Each row has a name. Each question is about the rows just above it. Places in a row count from 0.

[-0.62 -0.06  1.58 -1.64 -0.71  3.13 -1.39] -> k276
[-3.91 -0.05  1.58  0.56  1.37 -5.05 -0.93] -> k493
[-0.43  0.58  0.86  1.67 -0.93 -0.49  1.85] -> k640
[-6.84 -6.95 -5.26 -8.51 -4.72 -4.84  0.04] -> k124
[-3.94 -0.06  1.58  0.56  1.37  1.51  1.40] -> k565
The rest of the row after [-5.26 -8.51]: => [-4.72 -4.84  0.04]
The rest of the row after [-0.06  1.58  0.56  1.37]: => [1.51 1.40]
Changed k276: [-0.62 -0.06  1.58 -1.64 -0.71  3.14 -1.39]. Place and old value: => 5, [3.13]
After [-0.05  1.58], its row goes on with => [ 0.56  1.37 -5.05 -0.93]
Go on from [-3.91 -0.05  1.58] to the end of its row. => [ 0.56  1.37 -5.05 -0.93]
One entry of k493 was changed: [-3.91 -0.05  1.58  0.56  1.37 -5.06 -0.93]. Where, and from what? => 5, [-5.05]

[-0.23  1.55  4.58 -6.01  2.79] -> k870
[-5.68  1.55  4.59 -6.02  2.79] -> k950
[-4.69  1.55  4.60 -2.65  5.19] -> k699
The rest of the row after [ 1.55  4.60 -2.65]: => [5.19]
After [1.55 4.58], its row goes on with => [-6.01  2.79]
Where does [-4.69  1.54  4.60 -2.65  5.19] differ from k699, and what was there? => 1, [1.55]
Where does [-5.68  1.55  4.58 -6.02  2.79] differ from k950, and what was there? => 2, [4.59]
After [1.55 4.60], its row goes on with => [-2.65  5.19]
The rest of the row after [1.55 4.59]: => [-6.02  2.79]
One entry of k699 was changed: [-4.69  1.55  4.60 -2.66  5.19]. Where, and from what? => 3, [-2.65]

[-2.50 -5.05 -1.85  4.88] : k309
[ 2.59 -2.41 -5.49 -2.61] : k882
[-0.01 -5.97 -1.94 -3.87] : k951
[ 3.72 -1.31 -3.96 -4.79] : k141
[4.27 0.77 3.12 3.03] : k5
[ 4.21 -2.62  0.54  5.88] : k557
[ 5.37 -4.45  7.37 -2.52] : k82
[-3.72 -2.41 -3.45 -1.07] : k62
[ 0.28 -6.16 -1.32 -3.09] : k623
[-3.14  0.74  7.37 -2.51] : k445
[-5.06 -0.29  1.82  3.16] : k410
The rest of the row after [-1.31 -3.96]: => [-4.79]
The rest of the row after [-0.29  1.82]: => [3.16]

